500 stands for zero in the data rows.
Here are some points:
vec![632, 689, 341, 575, 476, 268, 539, 549, 268, 466, 602, 296, 550, 321, 571,
     682]
vec![596, 638, 237, 529, 478, 485, 541, 639, 491, 480, 551, 350, 493, 539, 611,
     604]
vec![524, 650, 498, 646, 619, 219, 537, 463, 331, 360, 674, 336, 544, 195, 449,
     681]
vec![603, 482, 551, 556, 585, 550, 577, 548, 476, 426, 472, 582, 723, 554, 581,
     441]
vec![209, 373, 624, 415, 476, 557, 358, 346, 618, 571, 479, 568, 227, 509, 255,
     445]
vec![699, 543, 411, 457, 359, 479, 557, 590, 337, 628, 458, 471, 624, 565, 701,
     477]
vec![575, 528, 383, 560, 563, 598, 614, 650, 598, 385, 457, 489, 569, 585, 640,
     547]
vec![623, 666, 304, 507, 588, 539, 542, 599, 458, 478, 585, 357, 603, 558, 653,
     537]
vec![464, 316, 667, 311, 388, 706, 357, 369, 575, 660, 389, 751, 496, 664, 476,
     146]
vec![230, 315, 748, 487, 533, 566, 425, 360, 629, 522, 444, 655, 353, 513, 251,
     431]
vec![334, 287, 606, 442, 362, 620, 434, 456, 671, 602, 382, 640, 299, 636, 391,
     401]
vec![243, 289, 676, 429, 462, 611, 411, 422, 730, 548, 404, 661, 281, 570, 320,
     406]
vec![626, 619, 361, 591, 584, 548, 622, 674, 521, 378, 521, 416, 607, 547, 633,
     568]
vec![281, 273, 653, 427, 399, 593, 404, 428, 686, 570, 399, 648, 291, 581, 349,
     414]
vec![586, 595, 309, 610, 538, 483, 617, 663, 550, 380, 527, 365, 519, 528, 605,
     646]
vec![333, 293, 759, 435, 345, 479, 369, 316, 538, 579, 367, 677, 403, 464, 329,
     375]
vec![187, 385, 702, 449, 512, 442, 370, 306, 567, 508, 524, 591, 322, 380, 133,
     499]
vec![683, 707, 262, 513, 462, 407, 542, 594, 310, 567, 604, 320, 578, 462, 658,
     604]
vec![735, 541, 323, 532, 399, 506, 600, 689, 432, 569, 460, 452, 605, 616, 741,
     520]
vec![592, 345, 578, 571, 278, 521, 623, 586, 519, 504, 206, 667, 623, 565, 593,
     425]
vec![692, 633, 343, 512, 566, 563, 561, 586, 455, 487, 559, 411, 665, 576, 709,
     496]
vec![581, 456, 575, 538, 582, 606, 579, 553, 550, 417, 429, 618, 677, 577, 557,
     421]
vec![286, 267, 696, 432, 483, 647, 412, 410, 689, 575, 404, 690, 328, 591, 351,
     371]
vec![654, 736, 380, 450, 582, 462, 492, 494, 294, 534, 668, 346, 623, 444, 600,
     546]
vec![427, 487, 538, 202, 433, 558, 195, 295, 509, 685, 567, 539, 376, 522, 427,
     377]
vec![515, 536, 611, 611, 549, 285, 552, 449, 345, 369, 545, 476, 599, 246, 450,
     590]
vec![498, 535, 490, 693, 612, 397, 641, 567, 538, 164, 505, 471, 569, 381, 460,
     655]
vec![191, 395, 678, 438, 531, 479, 348, 305, 574, 546, 547, 561, 244, 442, 178,
     472]
vec![584, 530, 376, 586, 553, 576, 636, 661, 606, 358, 452, 455, 579, 599, 611,
     564]
vec![239, 288, 686, 458, 495, 594, 419, 400, 686, 513, 429, 673, 335, 551, 299,
     393]
vec![695, 630, 318, 499, 424, 467, 538, 592, 352, 603, 548, 399, 589, 540, 700,
     525]
vec![644, 552, 544, 457, 502, 547, 516, 498, 352, 584, 525, 541, 693, 527, 618,
     386]
vec![510, 322, 575, 443, 143, 549, 488, 475, 549, 632, 297, 653, 473, 616, 531,
     387]
vec![366, 255, 739, 453, 479, 655, 472, 433, 646, 545, 368, 729, 444, 603, 369,
     346]
vec![362, 306, 675, 311, 419, 706, 336, 342, 639, 652, 416, 717, 385, 655, 411,
     277]
vec![699, 705, 325, 527, 479, 395, 522, 548, 240, 556, 595, 341, 621, 478, 659,
     582]
vec![685, 616, 498, 575, 536, 386, 564, 506, 240, 482, 558, 450, 730, 376, 583,
     521]
vec![298, 288, 584, 456, 397, 562, 442, 486, 689, 549, 388, 619, 276, 594, 384,
     439]
vec![716, 509, 498, 505, 494, 571, 577, 584, 384, 540, 456, 566, 747, 594, 704,
     424]
vec![258, 287, 675, 424, 481, 627, 426, 402, 708, 559, 422, 669, 268, 579, 300,
     389]
vec![694, 654, 248, 518, 504, 514, 571, 615, 420, 519, 562, 338, 614, 568, 722,
     559]
vec![482, 623, 533, 614, 574, 213, 504, 422, 358, 399, 623, 383, 493, 128, 409,
     658]
vec![217, 305, 650, 409, 485, 599, 398, 411, 691, 582, 429, 622, 243, 551, 278,
     442]
vec![553, 709, 307, 585, 579, 344, 537, 551, 411, 407, 647, 186, 464, 378, 519,
     730]
vec![517, 689, 353, 589, 570, 288, 539, 552, 432, 377, 648, 236, 468, 325, 474,
     759]
vec![265, 346, 611, 366, 455, 607, 356, 368, 647, 631, 471, 595, 253, 576, 335,
     414]
vec![647, 582, 321, 532, 548, 604, 606, 637, 514, 456, 498, 462, 618, 629, 664,
     505]
vec![656, 490, 505, 516, 525, 618, 622, 581, 506, 472, 431, 562, 710, 637, 663,
     428]
vec![268, 332, 606, 435, 426, 589, 402, 429, 704, 540, 413, 617, 240, 578, 336,
     444]
vec![492, 516, 502, 231, 425, 583, 269, 339, 486, 697, 543, 514, 419, 575, 496,
     328]
vec![651, 687, 184, 548, 555, 455, 564, 626, 422, 468, 592, 291, 557, 506, 653,
     626]
vec![241, 450, 616, 534, 510, 367, 420, 374, 530, 496, 538, 493, 299, 332, 191,
     588]
vec![624, 536, 415, 563, 586, 624, 612, 600, 552, 396, 471, 484, 644, 617, 637,
     493]
Here are 12 more points, each followed by its number:
vec![345, 340, 700, 571, 413, 425, 500, 443, 551, 475, 374, 604, 394, 382, 295,
     521] 0
vec![566, 646, 316, 618, 593, 397, 596, 639, 516, 307, 561, 335, 520, 411, 550,
     695] 1
vec![400, 285, 756, 498, 506, 578, 502, 429, 592, 483, 386, 735, 540, 552, 407,
     387] 2
vec![625, 542, 383, 578, 578, 565, 624, 660, 567, 391, 467, 469, 606, 599, 650,
     542] 3
vec![321, 325, 653, 343, 428, 633, 339, 380, 639, 663, 428, 668, 312, 618, 381,
     345] 4
vec![559, 689, 441, 624, 717, 368, 568, 527, 419, 310, 639, 345, 610, 331, 513,
     662] 5
vec![246, 285, 686, 419, 472, 620, 432, 429, 727, 554, 422, 667, 321, 559, 318,
     412] 6
vec![709, 702, 317, 524, 580, 535, 570, 608, 415, 461, 590, 374, 670, 548, 724,
     526] 7
vec![521, 289, 657, 509, 331, 605, 598, 534, 580, 532, 216, 764, 588, 635, 557,
     347] 8
vec![638, 650, 376, 582, 684, 482, 605, 589, 401, 378, 620, 388, 669, 444, 605,
     572] 9
vec![535, 631, 324, 605, 545, 380, 575, 591, 500, 382, 564, 311, 442, 427, 540,
     705] 10
vec![714, 584, 305, 554, 446, 557, 625, 690, 489, 491, 450, 441, 617, 616, 745,
     528] 11
Which of these numbered points is nearest to each point below, ignoring the 3 directions in which the first points spread most? Its number follows each.
vec![656, 626, 388, 685, 597, 411, 684, 668, 460, 268, 512, 389, 659, 450, 609,
     656] > 4
vec![435, 280, 754, 586, 436, 502, 576, 487, 569, 422, 290, 717, 529, 481, 434,
     432] > 8
vec![723, 559, 324, 528, 418, 537, 624, 678, 437, 545, 438, 484, 622, 633, 753,
     516] > 11
vec![275, 329, 716, 554, 419, 412, 481, 407, 571, 485, 418, 601, 353, 386, 239,
     526] > 0
vec![560, 586, 275, 565, 514, 476, 577, 630, 551, 403, 515, 354, 470, 536, 591,
     635] > 10
vec![639, 456, 465, 567, 493, 625, 646, 683, 572, 432, 370, 561, 674, 642, 658,
     447] > 6
vec![469, 567, 557, 282, 462, 462, 241, 224, 402, 628, 625, 495, 483, 432, 417,
     411] > 5
vec![351, 438, 690, 299, 475, 519, 215, 157, 513, 608, 585, 609, 413, 452, 318,
     345] > 5
vec![414, 499, 596, 228, 443, 509, 174, 214, 444, 650, 604, 535, 432, 476, 399,
     357] > 5
vec![661, 551, 546, 502, 518, 459, 540, 481, 291, 545, 545, 539, 740, 454, 600,
     451] > 2
vec![679, 623, 410, 451, 550, 561, 532, 529, 358, 578, 579, 468, 677, 563, 666,
     448] > 9
vec![623, 765, 371, 532, 617, 335, 485, 487, 261, 488, 735, 261, 581, 334, 526,
     632] > 9
vec![478, 244, 689, 509, 350, 600, 573, 540, 588, 521, 214, 784, 550, 598, 503,
     357] > 8
vec![271, 259, 691, 420, 447, 638, 438, 426, 723, 562, 402, 680, 327, 596, 345,
     388] > 6
vec![718, 592, 326, 587, 436, 464, 638, 700, 418, 493, 448, 424, 618, 533, 718,
     575] > 11
vec![719, 482, 408, 553, 353, 537, 608, 684, 456, 535, 354, 531, 632, 629, 722,
     455] > 0
vec![160, 331, 723, 448, 510, 520, 403, 350, 659, 520, 472, 608, 300, 461, 185,
     455] > 6
vec![648, 658, 448, 456, 559, 485, 499, 467, 268, 585, 652, 411, 679, 476, 604,
     478] > 9
vec![579, 313, 600, 542, 279, 559, 628, 597, 567, 510, 154, 676, 571, 579, 601,
     415] > 8
vec![655, 633, 413, 489, 594, 556, 507, 531, 399, 531, 606, 418, 676, 561, 649,
     469] > 9
vec![743, 622, 364, 482, 437, 512, 541, 588, 317, 613, 514, 458, 647, 575, 742,
     507] > 4
vec![558, 627, 549, 522, 578, 321, 489, 400, 247, 477, 641, 412, 632, 262, 482,
     566] > 2
vec![671, 655, 301, 533, 429, 386, 521, 580, 357, 535, 554, 322, 504, 465, 628,
     605] > 11
vec![590, 467, 599, 597, 546, 474, 624, 541, 458, 390, 420, 604, 714, 466, 575,
     449] > 2
Here are 12 other points, each followed by its number:
vec![357, 274, 788, 451, 475, 607, 483, 406, 619, 536, 380, 751, 489, 544, 391,
     326] 0
vec![694, 593, 482, 512, 477, 383, 545, 530, 177, 548, 564, 448, 686, 387, 628,
     527] 1
vec![560, 469, 476, 577, 533, 623, 644, 634, 653, 384, 398, 572, 609, 648, 606,
     456] 2
vec![604, 817, 317, 542, 612, 380, 507, 513, 337, 472, 717, 219, 547, 364, 548,
     662] 3
vec![296, 273, 776, 522, 516, 542, 463, 416, 639, 480, 401, 717, 410, 516, 316,
     423] 4
vec![631, 683, 232, 534, 565, 517, 571, 600, 463, 481, 609, 325, 557, 516, 656,
     597] 5
vec![424, 226, 770, 448, 310, 591, 448, 398, 597, 605, 273, 791, 478, 590, 446,
     279] 6
vec![531, 287, 592, 525, 268, 549, 588, 604, 577, 543, 137, 691, 521, 617, 561,
     380] 7
vec![623, 784, 281, 551, 585, 374, 525, 547, 364, 476, 689, 228, 547, 372, 572,
     665] 8
vec![277, 314, 660, 410, 453, 628, 383, 401, 677, 603, 432, 634, 281, 581, 337,
     395] 9
vec![245, 389, 692, 548, 547, 433, 461, 386, 585, 435, 487, 598, 369, 394, 244,
     519] 10
vec![464, 613, 524, 599, 596, 226, 490, 405, 360, 418, 641, 383, 501, 130, 374,
     673] 11
The same question for these:
vec![413, 369, 702, 615, 391, 426, 581, 487, 536, 432, 333, 617, 472, 389, 368,
     525] > 6
vec![569, 748, 322, 561, 577, 337, 502, 511, 389, 444, 697, 169, 490, 340, 522,
     692] > 8
vec![378, 134, 707, 480, 394, 620, 511, 461, 692, 546, 283, 799, 423, 615, 401,
     328] > 11
vec![661, 683, 467, 508, 514, 310, 504, 479, 140, 515, 619, 370, 617, 344, 563,
     568] > 1
vec![633, 771, 313, 552, 674, 394, 542, 577, 365, 431, 697, 249, 606, 414, 593,
     642] > 3
vec![673, 644, 302, 516, 557, 545, 574, 623, 454, 479, 586, 400, 649, 555, 703,
     533] > 8
vec![473, 646, 494, 568, 547, 205, 461, 440, 315, 462, 667, 359, 494, 175, 406,
     675] > 11
vec![511, 265, 638, 532, 282, 581, 599, 604, 629, 510, 137, 720, 508, 621, 528,
     388] > 7
vec![262, 290, 640, 429, 446, 596, 393, 416, 661, 594, 437, 605, 218, 575, 322,
     438] > 9
vec![515, 328, 593, 511, 181, 529, 534, 510, 564, 567, 221, 652, 513, 566, 521,
     423] > 7
vec![530, 493, 504, 211, 379, 586, 298, 393, 490, 699, 497, 563, 504, 612, 576,
     306] > 2
vec![251, 267, 731, 380, 411, 583, 333, 306, 632, 598, 420, 702, 324, 532, 279,
     355] > 10
vec![649, 715, 207, 492, 569, 452, 536, 595, 407, 466, 621, 285, 570, 514, 654,
     611] > 5
vec![578, 500, 458, 619, 566, 527, 662, 661, 584, 302, 429, 519, 609, 565, 579,
     523] > 2
vec![678, 488, 504, 475, 330, 462, 548, 568, 346, 619, 409, 555, 617, 546, 656,
     422] > 6
vec![243, 311, 721, 503, 517, 519, 460, 400, 665, 451, 442, 657, 359, 472, 251,
     458] > 10
vec![627, 436, 499, 541, 475, 637, 646, 622, 584, 445, 362, 609, 673, 660, 675,
     405] > 10
vec![346, 270, 754, 472, 512, 628, 489, 434, 629, 500, 399, 720, 471, 578, 386,
     390] > 4
vec![299, 430, 593, 337, 450, 534, 268, 309, 580, 643, 559, 526, 258, 517, 324,
     417] > 8
vec![501, 297, 592, 433, 230, 627, 519, 508, 586, 621, 215, 692, 482, 667, 540,
     334] > 7
vec![635, 737, 312, 559, 646, 409, 576, 568, 402, 400, 673, 280, 620, 429, 606,
     655] > 3
vec![291, 281, 640, 444, 376, 557, 426, 444, 662, 583, 382, 636, 257, 574, 365,
     443] > 9
vec![649, 741, 255, 557, 608, 450, 559, 616, 413, 438, 651, 300, 596, 490, 624,
     624] > 8
vec![624, 488, 489, 553, 537, 621, 616, 596, 551, 433, 412, 583, 669, 618, 626,
     436] > 10
